In the data rows, 128 means zero.
Some points, one per row:
tensor([ 52, 121, 125, 164, 141, 187, 201, 126, 111,  72, 120, 101,   0, 214, 207, 194])
tensor([132, 130, 127, 145, 132, 120,  98, 123, 149, 124, 125, 119, 165, 118, 100, 100])
tensor([145, 125, 112, 128, 112, 112, 112, 120, 119, 137, 128, 116, 151,  94,  90, 110])
tensor([148, 114, 113, 113, 128, 101, 106, 143, 157, 167, 137, 135, 186, 117,  85, 116])
tensor([179, 114, 123, 107, 131, 111,  85, 119, 143, 158, 146, 154, 191,  80,  80,  82])
tensor([125, 136, 108, 125, 133, 152, 126, 143, 137, 126, 136, 133, 123, 125, 134, 126])
tensor([118, 104, 133, 125, 121, 141, 132, 159, 127, 149, 144, 113, 121, 164, 127, 145])
tensor([111, 135, 123, 144, 123, 154, 133, 127, 116, 111, 128, 114,  90, 128, 156, 138])
tensor([110, 139, 124, 142, 140, 138, 127, 138, 134, 107, 103, 132, 121, 126, 140, 130])
tensor([133, 156,  98, 127, 122, 131, 140, 145, 131, 130, 113, 114, 126, 133, 121, 109])
tensor([115, 154, 107, 124, 124, 114, 144, 136, 142, 121, 129, 114, 129, 122, 131, 121])
tensor([131, 136, 109, 122, 128, 125, 114, 111, 119, 129, 131, 138, 149,  85, 110, 107])
tensor([108, 137, 147, 168, 123, 154, 189, 125,  77,  76, 105,  71,  16, 217, 202, 174])
tensor([ 69, 142, 132, 159,  99, 181, 183, 149,  77,  72, 135,  98,   0, 175, 217, 189])
tensor([129, 122, 130, 142, 124, 116, 143, 151, 128, 147, 101, 128, 115, 167, 126, 148])
tensor([118, 132, 135, 122, 128, 109, 153, 131, 136, 124, 117, 127, 119, 137, 124, 154])
tensor([125, 120, 156, 119, 111, 137, 147, 137, 109, 106, 133, 122, 101, 161, 143, 145])
tensor([110, 144, 103, 141, 105, 165, 150, 151, 111, 122, 108, 116,  88, 131, 143, 139])
tensor([142, 127, 107, 137, 129, 118, 133, 132, 142, 130, 133, 110, 131, 128, 129,  96])
tensor([116, 133, 150, 139, 100, 162, 177, 124,  91,  92, 130, 105,  45, 169, 176, 158])
tensor([114, 130, 118, 134, 121, 161, 147, 156, 123, 128, 134, 105,  91, 161, 136, 137])
tensor([ 80, 131, 146, 138,  86, 167, 172, 144,  94,  89, 149,  97,  19, 178, 210, 187])
tensor([160, 122, 111, 108, 162, 143,  85, 127, 118, 127, 128, 145, 167,  93,  94,  84])
tensor([126, 142, 127, 128, 127, 136, 135, 126, 139, 128, 123, 122, 107, 110, 130, 130])
tensor([177, 118, 114, 110, 149,  78,  81, 133, 159, 176, 101, 139, 226, 124,  59,  85])
tensor([ 93, 145, 124, 131, 124, 134, 178, 134, 109, 120,  91, 126,  75, 155, 178, 187])
tensor([106, 104, 115, 146, 138, 130, 117, 145, 144, 129, 130, 149, 145, 129, 141, 132])
tensor([165, 119, 127,  97, 123,  90,  94, 122, 157, 161, 137, 145, 191, 114,  78,  92])
tensor([108, 118, 129, 128, 117, 157, 137, 160, 117, 135, 135,  99,  76, 156, 155, 150])
tensor([112, 143, 126, 143, 141, 149, 123, 114, 134, 102, 154, 135,  98, 135, 143, 125])
tensor([119, 131, 127, 119, 136, 141, 121, 125, 137, 122, 160, 137, 125, 116, 130, 129])
tensor([125, 137, 158, 134, 146, 120, 119,  98, 146, 112, 132, 157, 144, 143, 130, 122])
tensor([139, 143, 131, 147, 161, 133, 119, 133, 126, 115, 127, 147, 143, 175, 118, 115])
tensor([ 90, 112, 166, 128, 122, 166, 160, 116, 103,  96, 153, 119,  49, 158, 176, 151])
tensor([135, 133, 116, 135, 124, 119, 123, 128, 146, 131, 121, 125, 149, 127, 123, 100])
tensor([202, 108, 128,  86, 143,  64,  48, 119, 168, 190, 120, 160, 255,  62,  20,  59])
tensor([112, 131, 120, 119, 147, 161, 158, 125, 118, 101, 126, 126,  78, 161, 158, 143])
tensor([151, 155, 142, 141, 137, 126, 137, 109, 112, 114,  74, 108, 102, 151, 142, 132])
tensor([125, 118, 132, 144, 128, 116, 126, 131, 115, 141,  94, 101, 124, 160, 130, 132])
tensor([165, 128, 106, 101, 133,  82,  86, 123, 150, 187, 118, 143, 203,  73,  83, 139])
tensor([132, 127, 130, 128, 141, 125, 117, 103, 134, 120, 122, 151, 154, 117, 119, 120])
Here are 10 more points, each followed by its number:
tensor([ 96, 127, 146, 122, 115, 166, 162, 109, 103,  88, 157,  97,  42, 160, 179, 157]) 0
tensor([ 97, 133, 141, 131, 132, 179, 174, 124, 106,  69, 152, 130,  49, 170, 183, 146]) 1
tensor([122, 131, 139, 131, 134, 148, 125, 133, 126,  94, 136, 146, 119, 150, 136, 128]) 2
tensor([138, 157, 104, 111, 127, 119, 129, 129, 143, 119, 131, 112, 144, 106, 121, 116]) 3
tensor([ 72, 130, 139, 137,  81, 169, 210, 139,  67,  83, 129,  89,   0, 183, 233, 236]) 4
tensor([143, 127, 112, 127, 133, 115, 130, 144, 141, 163, 116, 123, 163, 151,  98, 132]) 5
tensor([128, 133, 137, 122, 129, 131, 129, 126, 135, 143,  97, 116, 138, 124, 107, 113]) 6
tensor([112, 103, 124, 132, 136, 127, 116, 136, 130, 128, 118, 138, 141, 120, 138, 118]) 7
tensor([111, 115, 131, 139, 132, 161, 138, 133, 117, 110, 136, 133,  81, 155, 151, 149]) 8
tensor([153, 141, 109, 115, 135, 120, 119, 139, 147, 140, 118, 124, 167, 128,  94, 115]) 9
Which of these numbered points is nearest to each point below, ignoring the direction in which the first points spread most? Its number follows each.
tensor([114, 143, 114, 125, 120, 135, 158, 130, 134, 111, 144,  98,  81, 139, 148, 132]) > 3
tensor([ 96, 139, 130, 133, 132, 169, 160, 130,  97,  79, 160, 121,  48, 151, 177, 134]) > 1
tensor([100,  96, 127, 147, 118, 139, 144, 119, 122,  96, 129, 123,  90, 123, 170, 142]) > 7
tensor([109, 143, 114, 126,  92, 149, 159, 141,  92, 107, 129,  84,  69, 120, 156, 149]) > 3
tensor([127, 144, 119, 134, 123, 129, 138, 138, 123, 124, 111, 130, 129, 135, 122, 140]) > 9
tensor([122, 144, 100, 119, 133, 142, 153, 156, 133, 102, 134, 125,  98, 155, 139, 146]) > 9
tensor([110, 143, 140, 154, 113, 148, 182, 105,  80,  87, 101,  91,  37, 185, 195, 156]) > 6
tensor([110, 145, 119, 146, 119, 131, 148, 134, 136, 101, 129, 112, 113, 122, 138, 125]) > 3
tensor([131, 116, 129, 140, 134, 129, 120, 137, 132, 117, 144, 138, 108, 142, 135, 135]) > 8
tensor([134, 112, 114, 125, 131, 143, 117, 141, 131, 127, 133, 132, 132, 144, 105, 118]) > 8
tensor([129, 115, 124, 128, 122, 143, 101, 141, 127, 142, 140, 128, 125, 110, 103, 101]) > 8
tensor([ 81, 137, 175, 131, 115, 151, 171, 111, 101,  84, 143,  95,  36, 180, 209, 147]) > 0
tensor([143, 141, 128, 124, 135,  97, 116, 134, 145, 136, 130, 133, 172, 122, 106, 118]) > 9
tensor([133, 137, 147, 105, 130, 117, 133, 113, 118, 116, 134, 123, 116, 133, 142, 146]) > 0
tensor([125, 154, 112, 121, 127, 129, 134, 151, 129, 110, 138, 112, 110, 127, 123, 114]) > 3
tensor([132, 147, 117, 113, 118, 130, 147, 143, 121, 122, 121, 123, 111, 141, 137, 144]) > 9
tensor([ 83, 134, 142, 183, 114, 170, 186, 131,  81,  97,  99,  92,  27, 195, 205, 156]) > 6
tensor([117, 125, 115, 125, 133, 147, 131, 126, 111, 116, 133, 139, 105, 133, 126, 135]) > 8
tensor([144, 135, 112, 128, 136, 102, 124, 141, 145, 176, 106, 142, 176, 124,  74, 117]) > 5
tensor([ 75, 112, 123, 151, 117, 173, 178, 132, 110, 100, 147, 125,  20, 172, 189, 161]) > 8
tensor([102, 150, 133, 162, 111, 153, 152, 136, 125, 103, 112,  94,  69, 159, 158, 120]) > 6
tensor([135, 129, 144, 112, 118, 127, 153, 114, 122,  99, 139, 113, 101, 137, 166, 147]) > 0
tensor([128, 115, 128, 132, 152, 134, 118, 110, 132, 122, 134, 145, 123, 136, 109, 122]) > 8
tensor([142, 126,  96, 126, 148,  94,  95, 123, 160, 158, 125, 161, 209,  64,  79,  88]) > 7
tensor([ 89, 147, 116, 155, 130, 167, 154, 143, 114, 104, 125,  92,  62, 172, 160, 150]) > 9
tensor([160, 143, 106,  91, 142, 111,  73, 127, 149, 137, 138, 148, 201,  52,  62,  82]) > 3
tensor([ 90, 125, 111, 132, 123, 160, 159, 141, 125, 104, 149, 123,  79, 145, 152, 148]) > 8
tensor([107, 135, 134, 144, 128, 134, 152, 111, 141, 114, 113, 129, 126, 133, 132, 127]) > 6
tensor([135, 114, 142, 120, 125, 141, 122, 114, 130, 123, 155, 127, 121, 125, 123, 130]) > 0
tensor([180, 135, 102,  98, 119,  92,  92, 136, 132, 163, 125, 126, 212,  50,  68,  91]) > 3
tensor([136, 136, 146, 144, 160, 111, 112, 125, 125, 123, 126, 151, 151, 146, 114, 102]) > 2
tensor([129, 134, 146, 133, 134, 168, 141, 122, 114,  85, 154, 132,  73, 152, 161, 127]) > 1
tensor([ 85, 153, 129, 144, 121, 175, 188, 138, 113,  93, 123,  99,  45, 181, 174, 150]) > 9
tensor([142, 134, 110, 124, 109, 125, 125, 122, 116, 152, 102, 134, 159,  90, 139, 150]) > 4
tensor([140, 121, 154, 123, 148, 120, 100, 103, 141, 113, 129, 151, 156, 150, 114, 106]) > 2
tensor([ 85, 128, 124, 160, 130, 132, 143, 130, 130, 100, 141, 110,  89, 150, 173, 136]) > 7
tensor([ 94, 146, 129, 149, 114, 143, 183, 127, 104,  76, 103, 109,  72, 191, 190, 171]) > 9
tensor([122, 141, 114, 117, 116, 131, 139, 119, 147, 120, 110, 115, 139, 109, 124, 117]) > 3
tensor([117, 137, 154, 138, 151, 139, 132, 113, 118, 112, 112, 150, 126, 165, 130, 122]) > 2
tensor([113, 142, 122, 138, 102, 143, 151, 143,  91, 120, 138,  92,  77, 129, 163, 144]) > 3
tensor([115, 134, 103, 141, 139, 127, 103, 134, 159, 138, 116, 150, 173,  86, 110, 111]) > 7
tensor([185, 117, 141,  85, 120,  91,  81, 120, 150, 159, 149, 143, 234,  58,  78,  89]) > 0
tensor([129, 119, 113, 129, 134, 133, 104, 127, 154, 138, 146, 150, 156, 100, 108, 113]) > 8
tensor([140, 124, 160, 115, 155, 127,  98, 116, 156, 131, 129, 161, 160, 144, 112, 112]) > 2
tensor([ 91, 134, 156, 146, 117, 160, 160, 110, 119,  93, 159, 114,  41, 164, 185, 147]) > 0
tensor([103, 122, 151, 130, 117, 128, 151, 105, 103, 119, 129, 120,  76, 143, 149, 148]) > 0
tensor([154, 132, 128, 124, 131, 108, 105, 127, 153, 123, 148, 124, 180,  92, 114, 108]) > 3
tensor([ 94, 127, 145, 127, 103, 154, 188, 142,  99, 112, 112, 100,  52, 210, 195, 190]) > 5
tensor([151, 125, 101, 112, 140, 109, 105, 137, 136, 157, 116, 139, 180,  96,  84, 127]) > 9
tensor([138, 145, 108, 135, 138, 125, 106, 130, 143, 137, 122, 124, 160, 115,  91,  99]) > 9
tensor([125, 133, 111, 135, 123, 128, 129, 121, 143, 116, 127, 107, 138, 119, 120, 108]) > 3
tensor([127, 118, 123, 126, 147, 106, 105, 119, 175, 151, 114, 151, 192,  84, 108, 136]) > 7
tensor([141, 121, 120, 130, 135, 124, 107, 125, 133, 144, 131, 141, 145, 125, 120, 105]) > 8
tensor([142, 141, 137, 134, 145, 124, 107, 110, 143, 114, 133, 149, 157, 123, 124, 105]) > 2
tensor([136, 129, 105, 124, 119, 123, 117, 134, 121, 121, 125, 118, 134, 116, 134, 129]) > 3
tensor([144, 139, 112, 126, 113, 130, 106, 138, 123, 147, 128, 118, 144,  87, 105, 105]) > 3
tensor([160, 139, 125, 123, 136,  84,  91, 151, 148, 174,  96, 135, 200, 137,  66,  94]) > 5
tensor([129, 128, 119, 123, 118, 142, 143, 125, 125, 124, 122, 125, 115, 101, 131, 132]) > 3
tensor([144, 122, 108, 128, 134, 129,  87, 141, 156, 163, 127, 140, 176, 100,  87, 104]) > 8
tensor([107, 124, 129, 119,  99, 129, 153, 145, 117, 131, 119, 119,  87, 138, 167, 193]) > 4
tensor([ 84, 121, 153, 155, 129, 137, 156, 114, 122,  81, 117, 121,  95, 134, 170, 148]) > 7
tensor([129, 136, 105, 142, 138, 115, 122, 124, 153, 128, 133, 134, 152, 101, 129, 120]) > 3
tensor([166, 128, 132, 109, 132,  81, 100, 101, 137, 148, 118, 143, 198,  73,  97, 133]) > 4
tensor([107, 133, 125, 137, 106, 151, 154, 145, 104, 110, 143,  95,  74, 161, 162, 147]) > 9
tensor([ 77, 133, 135, 150, 133, 166, 169, 124, 112,  75, 156, 125,  56, 161, 184, 146]) > 1
tensor([117, 135, 102, 134, 137, 128, 130, 136, 142, 129, 133, 141, 117,  98, 123, 127]) > 3
tensor([ 93, 132, 117, 147, 137, 157, 143, 146, 127, 105, 158, 124,  78, 156, 149, 150]) > 8
tensor([120, 132, 149, 128, 114, 146, 144, 128, 108, 108, 140, 117,  83, 137, 144, 128]) > 0
tensor([134, 115, 128, 117, 134, 102, 117, 128, 141, 162, 119, 134, 162, 105,  92, 129]) > 6
tensor([119, 132, 148, 111, 155, 134, 134, 104, 110, 127, 137, 164, 131, 115, 129, 131]) > 1
tensor([154, 109, 118, 114, 125, 116,  90, 152, 127, 151, 136, 128, 168, 120,  90,  87]) > 8
tensor([137, 138, 115, 116, 133, 142, 125, 127, 128, 123, 162, 135, 129, 107, 115, 108]) > 1
tensor([152, 145, 138, 138, 142, 120, 148, 105, 109, 107,  82, 111, 113, 145, 142, 136]) > 6
tensor([183, 108, 103, 108, 109,  59,  81, 117, 134, 163, 124, 135, 232,  52,  55,  93]) > 4
tensor([140, 129,  98, 127, 157, 113, 120, 113, 153, 139, 120, 146, 173,  80, 105, 103]) > 3
tensor([131, 113, 144, 113, 124, 142, 120, 129, 109, 110, 154, 143, 119, 143, 157, 119]) > 1
tensor([117, 137, 139, 144, 170, 131, 136,  92, 127, 125, 131, 150, 126, 132, 143, 122]) > 1
tensor([128, 136, 137, 100, 147, 117, 139, 100, 142, 111, 124, 155, 138, 115, 147, 161]) > 1
